The rows of M fall into several groups, which share some directions, and each row is roughly a mix of its group's hidden directions.
M (113 x 11):
[[ 10 -25  19 -22  18  17   0  -4  14 -14 -57]
 [ 29   2  15  18   4  -4 -30 -34  -6 -47 -11]
 [ 24  17 -21   0 -31  -7  37  40  -8  15 -17]
 [ 22 -35 -22  37  29  -1 -15   9 -31  -8 -12]
 [-25 -34 -43  22   6 -27  -8   9   4 -14 -26]
 [ 21  30  20  25 -28 -12  28 -10 -40   7   0]
 [  9 -21  -1  35  -9  31  -8  22 -11  14  47]
 [ -3 -10  24 -11  12  42  11 -46 -21 -11 -19]
 [-14 -14   6  40  36 -18  16  12   9 -39  16]
 [ 11 -21 -26  39  -8 -21  23 -23  37 -14   2]
 [ 36  30   3 -37 -42  -5  -9 -21  -3  -3   2]
 [-11 -24 -17  15  18  15 -55  -8  25  -5  20]
 [ 19  52  -7  15   9  25  23 -11  24 -10 -22]
 [ -1  34  28   9  42   4  16  40   5 -14   5]
 [ 13  19  -9  19  43 -37  21  -3 -18  -5  29]
 [  7   4   1   1 -43 -34  43  -3 -30   4  -2]
 [ 17  -4   5   0  46  17 -15  30 -42  14   3]
 [ 25  27  19  32  -3  21  28  13  -7  30  28]
 [ 10  -6  33  -1  -2 -43  12 -22 -24 -29 -28]
 [ 24   5  -3 -35 -28   9   8 -40  24  29  10]
 [  2  -9  26   7  26  -1 -26  50   7 -20  28]
 [-14 -21 -20 -41  12 -30  35   9  18   5  19]
 [  0 -19 -21  24 -16 -40 -19  14   1  18  42]
 [ 22   5 -31 -27 -17 -13 -19  40 -29 -17  13]
 [ 42  18  -6 -11  41  18  13  17  24 -17  17]
 [ 16 -17  -6 -11  39   6  17 -50 -12  -8 -25]
 [ 17   1   9  -5  -4  66  19 -11 -13  -9 -20]
 [-31 -15  44  23  19  20  -5 -11  31  17  -7]
 [  5 -42   1 -30  31   8   1 -26  -5  -4 -38]
 [-14  -6  11  24 -44  33 -16 -24  -8  10  29]
 [ 15  -4 -28   4 -41  33  -5  40   9  14  10]
 [-30  22 -28 -14 -12  -2  50 -23  -3  16  -7]
 [-37 -15 -21 -25 -12 -13  40   6  26  -5  24]
 [ -7 -22  -2 -18  38  16 -25  38 -30  15  11]
 [ 19   8 -11 -33  17   5 -15  -8  -7 -55 -22]
 [-18 -33   4 -28  50 -29  -6   7 -14   3   4]
 [ 16  13  17  20 -40  26   7 -40   0 -15 -25]
 [  7  25   7  10 -43   2  53  10 -16  -4  -1]
 [ 39  31  20 -28  12  -4 -22  31  10   8  19]
 [ 14  -3  -5   7   8 -31  32 -13   5   6  57]
 [-32 -21  -3  26 -15   6 -45   4   9  29 -24]
 [  1  19  31  20 -20  -9  -9 -20 -31  -5 -47]
 [ 26  -2  18  24 -43   4  18 -21 -27 -20  21]
 [  5   1  11  -6   5  25   0  35 -15  57 -17]
 [-22 -25   3 -45 -19 -21  -3   1 -43  -1   4]
 [  0 -27   4  58  -5 -10  -2 -21  20 -22 -18]
 [ 17  12  22 -26 -29  27  19 -29 -14  -2  37]
 [  1  20 -21 -19  18 -40  25 -32 -31  -6   6]
 [ 22  35   4  25 -51   4  10  -8  10 -15 -19]
 [-58  -9   2  21 -28 -11 -20 -25  -6   6  -6]
 [-15  32  15 -20 -29 -14  -5  13  28 -12 -42]
 [ -4 -30 -19 -18  39  45  -7   8  14  19  -1]
 [-29   2   3 -27  20  -6  40  16  44   3  -9]
 [  6 -29 -15  -7  15   2  -1  -5  48 -30  35]
 [ 27  33  -4   6 -25 -11  25  47 -13 -16   0]
 [-33 -15  17 -26  -5  21   1  12  19  -3 -51]
 [ -4  31 -40  12  -9 -30  27   0  11   8 -35]
 [ 10  21  52  -9  13  29  -5 -27  -6  26  -7]
 [ -1  22  -6  21  58  16  11 -20  11   7  24]
 [ 34   3 -35 -20  20  -7   2   1  -7 -23  45]
 [ 11  40  11  14  48  -7  11  12 -22   9 -24]
 [-34   2  25  17  44  14  11 -17 -11  19 -27]
 [ 11 -13  -4  -4 -13  15 -52   0 -31  -6 -38]
 [-26 -21 -20 -36  -4  32 -17  25  14  -9 -28]
 [ 53  24 -30  17  17 -22 -11  13  -4  -7   6]
 [  9  26 -40   7 -18 -53   2  -5  13   7   7]
 [  7  -1 -22   4 -34  60  -1   3  -2  15  16]
 [ 27  -9  31 -19  46   7  12   0   0  29  23]
 [  5 -10   1 -61  13   5 -30  -7 -29   5   8]
 [  2  20   3 -20 -11  32  -6  12 -16 -29 -51]
 [ 15  26 -16  23  49 -21 -27  -3  18   7  13]
 [ -6  -6  15  30  25  30  -3  19 -11  10  51]
 [-15  12  30  20  40   3 -10  -7   8  25 -41]
 [ 34   8   9   5  32  37 -43  10   0  -2 -15]
 [  4 -18 -15 -36 -22  22  -9   8  -4 -45 -30]
 [ 30   5   0 -27  11 -34  44  17   9  -4 -23]
 [ -6  18  14  -1 -21  18 -15 -30 -43 -37 -13]
 [ -2  14 -24  35   2  -2  36  -6 -44 -18 -16]
 [ -6  20  51 -13  38  15 -14  22   3  10  13]
 [ 17  29   6 -42 -11  20   1 -14  -1  46  -4]
 [-17  -7 -17  13 -10 -17  16  41  30 -25  34]
 [ -3  24   6  43  33  -4   3  -1   4   5  47]
 [  7   2  48  17 -28  -8   1 -24  -5 -27 -33]
 [ 27   5  -8 -18  23 -15   1  -6  23 -55 -20]
 [ 35  16  -3 -38   2   0  39  10 -19 -30  -6]
 [ 30  38   3  21   3 -21  20  37  16 -18 -17]
 [ 27 -48   2  10 -40  24 -11  13  -5   0 -14]
 [ 47  -2  -5  30 -25 -22  19 -19 -15 -19 -16]
 [-21 -11  22  21   2 -27 -18  -5  16  27 -48]
 [ 14   9  21 -37 -27  24 -11  16  17  23  36]
 [-14 -51 -14   5  -8 -15 -32  -4  -1  24  31]
 [  5 -43 -13  14  -1   5 -58  -3   5  11   7]
 [ 20 -18 -12 -43   5 -23  44  15  -4   7  20]
 [ 16  16  32 -20 -44  30 -12   8   5  14  24]
 [ 31   0   8  38 -19  -3  24 -34  34  -9  10]
 [-21  25  15   1   4  12  -3 -62  16  -4 -19]
 [-19   1  25  30  16 -23   6   4  48 -27   5]
 [  3 -23  -6 -43 -24  -2  -3  43  -5  -3 -32]
 [ 21 -41  -9  -6   2  17 -34  35 -15   5  26]
 [ 11   4 -42   0  -3  12  44 -12   2  41   6]
 [-25  11  26 -17  34 -19 -22  20 -20 -37  -2]
 [ 14  -9  -1  35 -31  16  -1  24 -20   7  45]
 [ 14 -11 -19   6  55 -18  16 -32 -17   2  15]
 [  3  -6  -9 -13 -63  10   8  -1  25   0  29]
 [ -4  -3 -39  13 -48  -2  15  29  25  11   8]
 [-45 -21  17  21 -31 -23  -2 -14   9  18 -24]
 [ -1  -2   2  41 -16 -14  17 -45  18 -18 -27]
 [ 11 -14  16  -4  34  11 -36  16 -48  -9  -6]
 [-46  21 -13 -25  13 -24  -3   2  -1   7 -41]
 [-19   0 -24  33  -1  -8   2  48  26  20 -18]
 [  6   7  10 -22 -28  30  -1   7 -40 -16 -40]
 [  2  12  38  30  22  21  14 -11  33  33  -3]
 [-17  30   8  33   2  36  -6  22  32  10 -24]]

Here is one row of each group, with its name. Which group are the others in?
[ 24   0  -3 -12  23   2  35   1  20 -10  53]
N
[  7  11   5   5 -42  26   9 -51 -17  -9 -13]
W
[-12  -4  -3 -20 -22 -33 -30  24  37 -29   6]
L

[ 12 -15 -23 -22 -17 -18 -28  28 -24 -38  17]
L
[  9  20  50 -19  12  26   2 -23 -29  -4  17]
L
[  1   6  -5 -14 -67  20   0 -18 -10  -3 -18]
W
[  7  42  -6  47 -18 -16  -1  -5 -29  16   8]
N
[ 35  31  22 -37   8   5 -22  10  14  30   6]
L
[ 22  36  14   8 -35  23   2 -13 -14  30 -28]
L
[ 9 22 21 30  4 58 14 -4 -7 -6 17]
W
[-24   2  -7 -35 -30   8 -27  -4 -35   8 -32]
L
[ 43  14  15   0  -1  32 -17  -2 -48  -2   2]
N
[ -3   4  11 -10 -29  22  54  29  16   2 -16]
N
[  6  11 -32 -31 -10  29   7  10  -5 -50   9]
N
